Each row has a name. After each piece below comes the name of the row it's from, unless a question asks for something else. Each question is about the rows just above it.

Columns, left to right: N V F X A J T P G
[ 91 110 160 125 114 131 159 133  92]  luken
[105 220 132 135 119 147 146  74 122]  Gune
[150 105 107 108 169 174 149 126  92]  bopa
[127 126 131 127 129 150 130 129 130]  Rol
[117 115  98 164 108  48 132 150  94]  zizup
which: [105 220 132 135 119 147 146  74 122]  Gune
[114 119 169 129] is in which column, read top down?  A
The one value in zizup and Gune:  [132]
Which row holds [117 115  98 164 108  48 132 150  94]?  zizup
Shared by bopa and luken:  [92]
Which column holds [125 135 108 127] top down?  X

Columns, left to right: U E D S R B
[ 54 184 225 202 149 190]  ripas
[162 134 112  98 123 160]  kinev
[162 149 112  98 161 133]  vute
[155 150 145  91 161 168]  Gur
[144 150 129 113 132 133]  sika
which: [144 150 129 113 132 133]  sika
Which value is in both Gur and sika?  [150]
Which value is in both vute and Gur?  [161]
Which value is in both sika and vute?  [133]
Which value is in both Gur and vute?  [161]

Columns, left to right: Y Z L W K M H Q
[ 81 158 101 100 185  85  57  54] = Kif
[122  93  89 107 133 156 126 126] = gefi
[165  51 122  99 203 185 100 175] = rusos
[ 70 115 100 104  77  85  45  44] = bepu
Shared by rusos and gefi:  [122]
Which value is in both gefi and rusos?  [122]
Shared by bepu and rusos:  [100]
which: [165  51 122  99 203 185 100 175]  rusos
which: [ 70 115 100 104  77  85  45  44]  bepu
The one value in rusos and bepu:  [100]

Columns, left to right: menek faman dudog lofer lib puni
[ 12  35 120  64  44  98] -> bal
[207 200 133 192 180 166] -> dus
[183 191 130 179 180 160] -> dofe
[204 200 132 190 179 164] -> guza
[195 189 135 182 174 157] -> Gerog
[ 10  34 121  64  44  97] -> gep
[ 30  51 117  72  52 100] -> nepu
[ 68  73 122  91  78  96] -> por
[ 21  43 118  61  47  86] -> doz
[144 170 123 161 188 162] -> Doki
which: [207 200 133 192 180 166]  dus
[120 133 130 132] is in which column, read top down?  dudog
[189  34  51  73] is in which column, read top down?  faman

Columns, left to right: Kun vafin Nepa nisob lavi Vokiz vemu let
[119 104 118 151 197 124 101 127]  Goz
[119 104 118 151 197 110  99 116]  Gam
[158 115 131 131 166 195 144 144]  lom
[158 115 131 131 166 195 127  96]  sib
[145 103 107 128 168 169 139 142]  todun
Which column holds [144  96 142] top down?  let
[195 195] is in which column, read top down?  Vokiz
[119 104 118 151 197 124 101 127] is in which row?  Goz

Columns, left to right: kufi tupen Ture Rig tum tabo Vig Dib
[231  79  27 142 207 182 153 103] : puv
[101  81  90 177 159 180 180 143] : Pani
[ 85 118  86 115 152 182 138 143] : mek
[221  98  25 227 203 150 214 117] : pimom
which: [101  81  90 177 159 180 180 143]  Pani
Shared by Pani and mek:  [143]

Columns, left to right: gop pivu kivo Zuvom Momis kog fudu noveg
[ 71 202 214 203 214 215 177  61] : pumef
[189  61  37  60  50  49 103 198] : lofa
[183  58  44  57  55  49  83 190] : Difa
[189  61  37  60  50  49 103 131] : sibe
[173  68  64  67  62  58  94 179] : Lat
Which column holds [49 58] top down?  kog
[173  68  64  67  62  58  94 179] is in which row?  Lat
[189  61  37  60  50  49 103 131] is in which row?  sibe

Columns, left to right: fezam Rumed suli bek gezif dule guse fize vab
[105 200 199  60  98 121 141 118 119]  pefik
[105 200 199  60  98 121 141 118 104]  padub
[ 96 141 179  42 137 137 144 120 123]  nubes
[142 145 145 119 135 146 113 144 128]  did
Which column holds [60 60 42] top down?  bek
Which column holds [119 104] top down?  vab
Shared by pefik and nubes:  [141]

Columns, left to right: Pude Vodo lofo lefo
[ 48  97 215 114] -> rami
[ 55  93  15 137] -> Duze
[ 97  95 187  82] -> zevet
[ 74  95 239  80] -> sova
[93 95] is in which column, read top down?  Vodo
Which column holds [97 74] top down?  Pude
[48 55 97] is in which column, read top down?  Pude
[95 95] is in which column, read top down?  Vodo
[ 48  97 215 114] is in which row?  rami
Which row holds [ 55  93  15 137]?  Duze
which: [ 74  95 239  80]  sova

Columns, left to right: Godav bem mubup duba
[132 164  88 205] : Zali
[179 142 103 212] : gozep
[237  96 129 165] : bolu
[179 193 166 212] : rep
[ 87 129  84 166] : Mufuf
[246  52 157 143] : Tupe
[220  44 193 143] : Sediz
[220  44 193 138] : duv
[ 80 121  82 157] : pobo
[192 214 142  60] : Sevit
[181 134  82 159] : fanan
[220  44 193 129] : Kis
Which column holds [44 44] top down?  bem
[ 96 193 129  52  44  44 121 214 134] is in which column, read top down?  bem
Which value is in both Sevit and gozep?  [142]
Which column holds this, read top down? [132 179 237 179  87 246 220 220  80 192]  Godav
Which row holds [192 214 142  60]?  Sevit
which: [220  44 193 143]  Sediz
[246  52 157 143] is in which row?  Tupe

Columns, left to right: viz seran zasa pobi mimu sof matam fetuf
[197  86  83 169 165  97 127 164] : filim
[146  56 106 115 174  87 141 165] : leva
[125 229 147 164 127 182 108  82] : vuku
[197  86  83 116 165  97 127 164] : zal
The row with [146  56 106 115 174  87 141 165] is  leva
Which value is in both leva and zal?  [165]
Where do [197  86  83 169 165  97 127 164] appear?  filim
Which column holds [115 164 116] top down?  pobi
Which column holds this, read top down? [164 165]  fetuf
[229  86] is in which column, read top down?  seran

Columns, left to right: Lagam sokuz Vazom dez dob
[ 59  87 126  93  74] = suri
[138  15  75 160 124] = bul
[ 74 207 201 145 137] = Famo
[176 167 146 123  76] = mip
[137 195 175 145 189] = teram
[157 133  63  58 149] = Menal
[161 125 131 137 195] = rofit
[118 161 116 149 132] = navos
[ 95 154  71 107  80] = siro
[115 153  91 119 130] = gok
[122 148 139  70  84] = Mub
[139 162 194 172 148] = Fis
Which column holds this, read top down? [145  58 137 149]  dez
Which value is in both Menal and navos?  [149]

Columns, left to right: pafe pona Libi kedul med subuv rukuf
[127 143 126 107 128 151 137] -> Nitas
[ 54 114  76 119 108 160 147] -> giz
[121 215 141 130 145  45 172] -> taze
[120 140 127 106 129 153 136] -> kepir
[ 97 166 112 146 129  46 158] -> Bup
[126 174 135 158 139  41  54] -> Vafek
[ 59 168  95  93 124 142 168] -> pesid
[121 203 137 144 143  35 168] -> ligi
[ 97 166 112 163 129  46 158] -> lofaz
[171 169 163 134 146  80 136] -> lak
Which value is in both giz and Vafek?  [54]
[153  46  41] is in which column, read top down?  subuv
Which value is in both kepir and Nitas?  [127]

Columns, left to right: tok bas biz gotod Pefaf
[ 18  41  20  19 191] : sol
[ 18  41  20  19 208] : gupuf
[182  18 182 176  89] : mav
[114 117 116 111 155] : Bina
[179 167 177 177  71] : kopag
[ 18  41 172  19 191] : sovoz
[ 97 102 100  99 182] : belir
Where do [ 18  41 172  19 191] appear?  sovoz
which: [ 18  41  20  19 208]  gupuf
Where do [114 117 116 111 155] appear?  Bina
Which value is in both sol and mav?  [18]
which: [182  18 182 176  89]  mav
which: [179 167 177 177  71]  kopag

Columns, left to right: pupe lumag kef sepus kala Tero kapat vuz lipu
[129 216 202 115 116 164 144 207 169]  zad
[159  84 120  94 128 128 180  79 119]  loned
[147 151 143 199 125 125  76 199 149]  baluk
[109  92  65 212 140  81  37 119  91]  fidi
[ 85  82  56 182 167  95  83  27  82]  Labak
[102  89  59 208 143  80  37 105  86]  lesi
[111 225 216  36  98 173 198 197 161]  Figu
[109  93  65 128 140  81  37 120 129]  zis
[148 155 148 195 125 128  79 201 151]  Vapas
[ 80  84  50 190 162  87  62  42  78]  Voli
The one value in Vapas and zis:  [128]
which: [102  89  59 208 143  80  37 105  86]  lesi
Which column holds [225  93 155] top down?  lumag

Columns, left to right: taf kido Gat bige
[232 212  33 130] -> beb
[194  61  80  27] -> petep
[ 23  66 104  16] -> ralo
[180 210  61 102] -> vebuf
[ 87 154 128 156] -> nama
[ 78 150 197 169] -> voro
[ 87 117  87 162] -> ruz
[232 194] is in which column, read top down?  taf
The row with [ 87 117  87 162] is  ruz

Columns, left to right: Fino dul Gufoz Lazem getu Pog Dipa suzo Vuka
[150 152 177  92 154 105  41 129  63] = dap
[135 183 119 120 125 110 114  99  99] = gakug
[115  84 120 165 114 164 207 121 184] = piv
[139 176 144 125 128 119 120  91  98] = kifib
[126 129 130 110 131 111  93 154 118] = Dit
[120 151 117 114 120 104 109 146 124] = dilu
[153 138 180 101 157 119  54 120  68] = zoges
[123 117 124 115 129 116 104 159 129] = Tun
[133  96 133 130 134 155 155 115 141] = Fom
[133 182 134 119 123 108 114 105 103] = gudi
[109  88  85 168 107 161 219 124 195] = geg
which: [139 176 144 125 128 119 120  91  98]  kifib
Which row holds [153 138 180 101 157 119  54 120  68]?  zoges
which: [120 151 117 114 120 104 109 146 124]  dilu
which: [126 129 130 110 131 111  93 154 118]  Dit
The one value in kifib and piv:  [120]
The one value in Dit and Fom:  [130]
Where do [133 182 134 119 123 108 114 105 103] appear?  gudi

Columns, left to right: fivu zat Pumo rizu romu
[119  35  33 138  40]  Ton
[110  32  41 157  83]  Legol
[121  36  31 131  84]  Senu
[114  33  39 151  83]  tani
[123  37  29 125  84]  Gatan
[111  32  41 157  83]  Mura
[128  42  26 112  85]  vala
[126  40  27 118  85]  nid
[116  34  35 144  39]  pido
[128  42  25 109  85]  kigo
which: [121  36  31 131  84]  Senu
Which value is in both tani and pido?  [39]
Which column holds this, read top down? [111 128 126 116 128]  fivu
which: [123  37  29 125  84]  Gatan
which: [111  32  41 157  83]  Mura
Where do [116  34  35 144  39] appear?  pido

Columns, left to right: fepot Muk viki rinib guf nizu
[114  43  75 152 150 144]  mopap
[107 110 102 126 120 116]  vus
[123 134 152 119 133 102]  leme
[130 125 129 113 215 130]  tumuz
[135 177 138 104 127 103]  tofev
[115 148 214 104 130 116]  sirap
[109  97  89 123 135 123]  dizad
Which value is in both vus and sirap?  [116]
Shared by sirap and tumuz:  [130]
Shared by mopap and leme:  [152]
Where do [123 134 152 119 133 102] appear?  leme
which: [135 177 138 104 127 103]  tofev
[102 152] is in which column, read top down?  viki
[119 113 104] is in which column, read top down?  rinib

Columns, left to right: Divu rafu pemak zuzab
[ 99 139 187 140] : Los
[107 215 197 140] : tuma
[118 186 175 154] : gagid
[ 99 211 187 139] : napus
[110 196 182 135] : lan
which: [ 99 211 187 139]  napus
which: [ 99 139 187 140]  Los

Columns, left to right: Deko doro kizav Nimi
[210  80  64  73] -> Pif
[125 211  44  41] -> Kode
[ 51 207  68  83] -> Vesav
Which row holds [125 211  44  41]?  Kode

Columns, left to right: Lolan meb Ziro moga zised tik muzu
[187 134 169 130  46 142 104] : Netu
[120 128 122  79 118 145 119] : Pudo
[ 88 112 135  45  74 171  85] : refe
[ 93 158 113 139 126 111 126] : kesu
[ 71 189  72 206 205 129 140] : pipa
[152 100 142 168 129 156  74] : rezu
[171  65  45 104 236 178  19] : sotub
[120 128 122  79 103 212 159] : namu
[ 43 205  85 119 164 150 153] : pel
[129 102  33 188  30 150  91] : bitup
[216 182 179 123 127 109 223] : Dova
[120 111 134  96 175 107  50] : gaka
which: [171  65  45 104 236 178  19]  sotub
[120 128 122  79 118 145 119] is in which row?  Pudo
Which column holds this, read top down? [139 206 168 104  79 119 188]  moga
which: [ 88 112 135  45  74 171  85]  refe
[100  65 128 205 102 182] is in which column, read top down?  meb

Columns, left to right: sapi gudez deg ren Mim gabus Koro dafug Pigok
[159 182 118 151 149 163 136 184 157] : kal
[153  66 140 142 159 143 143 186 155] : Pef
[200 156 198 147 102 142 113 152 139] : mevul
[163 137 146 140 142 176 143 178 175] : bos
[153  66 140 142 159 168 143 186 155] : Gimi
[203  64  65 175 115 157 106 169 159] : Guki
[163 142 146 140 141 176 143 178 177] : telut
[199 183  68 173 116 156 109 170 160] : zaze
[154 135 137 143 159 167 142 186 155] : Mipa
[231  19  63 184 107 154  88 161 149] : Vuli
[231  19  63 184 109 155  89 162 150] : petek
[168 157 176 156 167 154 155] is in which column, read top down?  gabus
Which row holds [154 135 137 143 159 167 142 186 155]?  Mipa
Which value is in both zaze and mevul?  [156]
Which column holds this, read top down? [ 66 156 137  66  64]  gudez

